128 stands for zero in the data rows.
Some points, one per row:
[114 125 150 103 118 118 128 150 104 137 111  97 104 136 151 150]
[145 136 212 123 177 117 147 106  76 118 104  94 180 182 140 134]
[150 132  51 104 105 137 120 125 187 148 104 162  90 118 142 120]
[ 90 164 212 156 193 155 171 136  82 109 144  76 159 147 114 154]
[ 94 128 175 169 165 139 125 119 101 119 107  68 139 133 148 167]
[164 117 119 111  94  85 143 128 144 160 144 160 119 112 113 119]
[151 127 113 103 113  83  95 132 155 139 123 146 136 110 108 119]
[128 186 201 162 171 132 147  88  62 133  92  99 200 179 133 150]
[117 101  93  86 113 112 111 132 150 103 133 164 119 139 119 137]
[145 147 106 121 126 119 149 147 114 164 113 116 136 129 147 111]
[155 149 103 133 133 129 135 122 137 116 171 149 122 141 151 136]
[173 110 128 119 133 125 133 141 141 137 123 149 127  99 125 145]
[149 112 136 146 121 119 157 113 135 128 134 134 115  97 140 146]
[135 157 185 147 175 165 176 141  43 157 119  79 155 152 110 126]
[131 125  45 108  89 140 128 148 158 118  68 139 112  98  72 126]
[111 137 158 156 123 133 140 150 130 158 155 115  99 122 160 140]
[102 159 154 150 179 130 128 135 109 115 141 124 162 116 162  97]
[ 80 167 198 146 190 163 154 136  97 106 114  88 184 164 135 102]
[129 172 174 138 134 112 154 137 102  84 106  66 158 123 127 130]
[175 104 103 110  99 118 114 123 121 143 130 127 108 120 112 140]
[126  99 122 131 118 103 128 162 122 133 145 120 119 131 140 110]
[155 111  80 126  91  85 133 123 143 111 114 152 132  90 117 126]
[119 142 160 130 152 119 142 124 112 150 139 124 137 139 100 141]
[104 123 154 162 139 174 158 108  94 124 114 110 102 147 124 171]
[157 122 109 110 108  93 165 157 165 121 106 135 114 115 139 108]
[108  66  73 103  41 122  93 140 208 153  95 174  86 118 147 118]
[159  81  63 105  66 108  77 130 167 155 139 183 127  89 136 112]
[ 90  99  99 126 122 141 118 127 127 131 111 126  61 143 110 103]
[105  85 122 133  89 123  74 128 169 168 124 141 115 114 145 115]
[175 111 136 134 139 121 136 132 164 158 149 138 138 108 121 157]
[133 108  90  89  82 126 121 116 152 101 121 167 131  89 118 121]
[115 122 135 133 144 189 168 146 155 139 133 153 111 130 118 122]
[113 130 125 143 151 137 131 134 112 140 131 124 125 106 125 164]
[137 135 144  95 113 115 127 111  99 105 123 125 130 130 129 150]
[128 100  81  99  82  89 105 121 146 113 114 145 121 133 128 142]
[122  95  87 125  70 110 104 131 159 152 116 170  87 141 141 148]
[127 135  95 102  80  95 113 121 171 109 137 180 122 126 163 114]
[128 112  84 130  79 146  99 111 166 130 100 195  72  96 145 124]
[137 130 136 133 153 131 140 122 123 137 111 114 149 119 114 123]
[130 119 133 137 139 126 157 149 128 132 148 125 121 120 117 145]
[131 111 102  83  96 127  75 129 146 124 107 121 101 140 128 107]
[ 91 136 210 152 167 167 121 134  66 163 138  86 119 144 125 172]
[157 142 135 112 153 134 139 128 113 104 130 122 151 102  95 134]
[143 156 216 148 171 117 117 121  67 121 135 113 166 148 131 113]
[130 129 130 109 124 151 123 127 117 117 110 160 119 127 103  99]
Here are 10 more points, each followed by its number:
[182  94 103 131 131 105 156  99 121 114 133 158 105 124 118 150] 0
[186 130 114 136 152 120 121 138 117 142 114 136 115  98 120 126] 1
[170  77 112 132  56  87 130 120 152 123 109 134  95 117 109 127] 2
[149 117  78  88 106 114  68 116 149 123 125 148 114  99 104 136] 3
[131 118 146 112 146 128 127 117 123 143 131 126 119 124 112 139] 4
[125 104 104  97 123 132 115 121 121 129 123 155 123 145 137 135] 5
[168 122  78 118  88 111 148 142 144  95 140 155 106 109 129 111] 6
[166 118  85 116  94 119 121 112 119 111 116 137 144 129 118 111] 7
[151 130  99 122  94  79 131 111 195 125 105 147 103  96 114 111] 8
[155 104 116  99 110  91  97 125 140 126 116 158  93 129 116 118] 9
Which three of these numbered points are nearest to each point below, looking only along the 7 directions in which the first points spread most? Their numbers follow each, nearest first.
[164 154  85 137  90 117 112 122 176 116 137 155 133 111 119 148] > 6 8 0
[ 93 147 184 200 180 148 118 152  93 134 117  85 167 157 115 134] > 4 1 5
[177 107 136 104 100 123 136 130 113 143 140 129 143 102 115 142] > 1 0 4
[156 106  90 105  99  75 109 151 179 111 119 174 130 115  95 129] > 8 6 3
[138 103  78  92  72  97  96 129 173 136 114 146 130 130 122 118] > 9 3 8
[146 110 104 146 111 144 149 123 136 137 144 130 166 101 129 127] > 1 4 0
[164 108  77  95  82 120  87 120 157 130 133 170  90 101 128 127] > 3 9 8
[156 140 119 145 156 147 160 133 166 150 138 111 113 115 108 135] > 1 4 0
[132  63  59 120  84  84  62 150 194 145 131 138  69 101 131 125] > 2 8 9
[123 130 108  96 135 129 130 105 146  79  95 140 157 144 112  90] > 7 5 9
[152 143 124 106 121 113 142 123 145 148 133 148 129  81 122 140] > 1 0 6
[146 106  86  81  76  94 122 138 180 119 128 133 126 115 125 127] > 8 6 2
[164 113  81  97  75  88 129 169 148 135 119 138 107  72 120 136] > 2 8 6
[113 166 220 145 163 141 147 129  82 114 141 124 135 140 124 157] > 4 1 5
[143 120  86 103  82  89 121 134 148 128 149 172  94 126 148 111] > 8 9 6
[124 112  77  97  87 117  94 103 156 118 101 172  81  98 122  96] > 3 9 8
[142 112  83 117  81  98 100 115 150 101 151 163 116  95 134 121] > 8 3 6
[135 116  87 127 106  92 109 126 156 128 132 139 116 128 124 150] > 9 2 8
[125 118  71 119  92  59 101 124 166 127 125 161 113 118 130 121] > 8 9 3
[157 131 104 134  95  92 131 130 175  84 130 147 120 110 124 143] > 6 8 0
[146  87  64 110 102  98  94  98 157 152 101 151 115 129  97 113] > 3 9 2
[130  93  88 121  94  85 110 129 158 129 126 157 106 115 135 140] > 2 8 9
[169  97 105 117  89  86 126 122 134 127 129 124 150  96 110 141] > 2 7 0
[170 118 126 115  98 107 132 127 131 123 138 167 124 116 113 147] > 0 1 7
[151 135 110 120 125 132 130 137 148  97 149 139 131 126 129 114] > 7 6 5
[ 63 114 117  92 118 169 113 141 149 170  86 167  74 137 153 129] > 5 4 9
[201  97 130 130 111 126 169 121 151 127 139 124 105 111  93 157] > 0 1 4
[100 122 137 126 164 130 111 123 113 136 158 109 141 138 125 148] > 4 5 1
[ 62 127  98 111 140 147  93 126 171 160 153 165  86 116 151  90] > 5 9 4
[117 117 177 129 162 172 131 112  70 120 145 117 103 147 129 150] > 4 5 1
[ 83 152 156 101 190 164 121 105  77 146 120  61 155 150  97 152] > 4 5 1
[143  99  97 146 120 104 156 112 159 114 120 163 101 113 121 109] > 6 8 0
[145  91  60 126  99  94 101 103 173 126 159 193  82  86 152 104] > 8 6 3
[128 122  76 133  88 103 146 140 165 103 135 166 132 105 134 133] > 6 8 7
[139 150 184 119 137 159 123 128  61 142 140 132 127 144 135 131] > 4 1 5
[118 149 191 151 154 132 128 138 107 132 131 115 161 148 120 137] > 4 1 5
[144 142 114 150 112 106  98 139 133  96 152 149 131 169 137 128] > 5 4 7
[147 145 116 162 118 135 137  95 134 103 128 139 105  99 120 129] > 0 4 5
[152  92  89 100 114 107 126 125 196 113 136 185 110 115 153 132] > 8 6 3
[139 133  99 105 117 126 141 106 182 135 166 156 156 127  99 137] > 0 6 1
[129 109  79 123 131  72 127 150 173 100 107 144 116  99 104 108] > 6 8 7
[125 116  60 116  93 135  97 141 172 150 150 181  81 107 142  96] > 8 3 6
[118  82  67 119  98 147 123 120 171 140 115 209  81 122 129 130] > 3 8 5
[138  74  67  89  82 109  98 136 164 151 120 169  74 119  98 108] > 3 9 2
[119  70  39 101  49  88  86 119 218 176 110 188  50  98 141 123] > 2 3 8
[140 154  83 123 103  89 109 145 166  96 109 123 134 114 141 108] > 8 6 7
[144 112  95 104 104 131 133 141 145 148 138 122 107 125 113 162] > 2 0 1
[132  99  78 118  65 117 117 135 198 110 116 208  56 100 129 130] > 8 3 6
[156 121 122 114 113 110 148 121 161 149 149 140 119 115  99 142] > 1 0 4
[165 117 112 118  89  93 108 125 132 108 106 115 128 101 123 118] > 7 9 2
[143 132  95  95 109 117 104 123 168 125 107 144  96 129 142 123] > 9 5 8
[112 146 156 152 152 130 109 130  78 162 138 116 164 141 148 150] > 4 5 1
[196 158 132 149 148 156 149 126 102 105 152 153 164 132 120 125] > 1 4 0
[149 119 124 133  60 118 128 137 125 131 158 163 131 128 113 125] > 9 5 0
[103 137 164 145 148 123 148 127  94 114 136  98 147 148 136 141] > 4 5 1
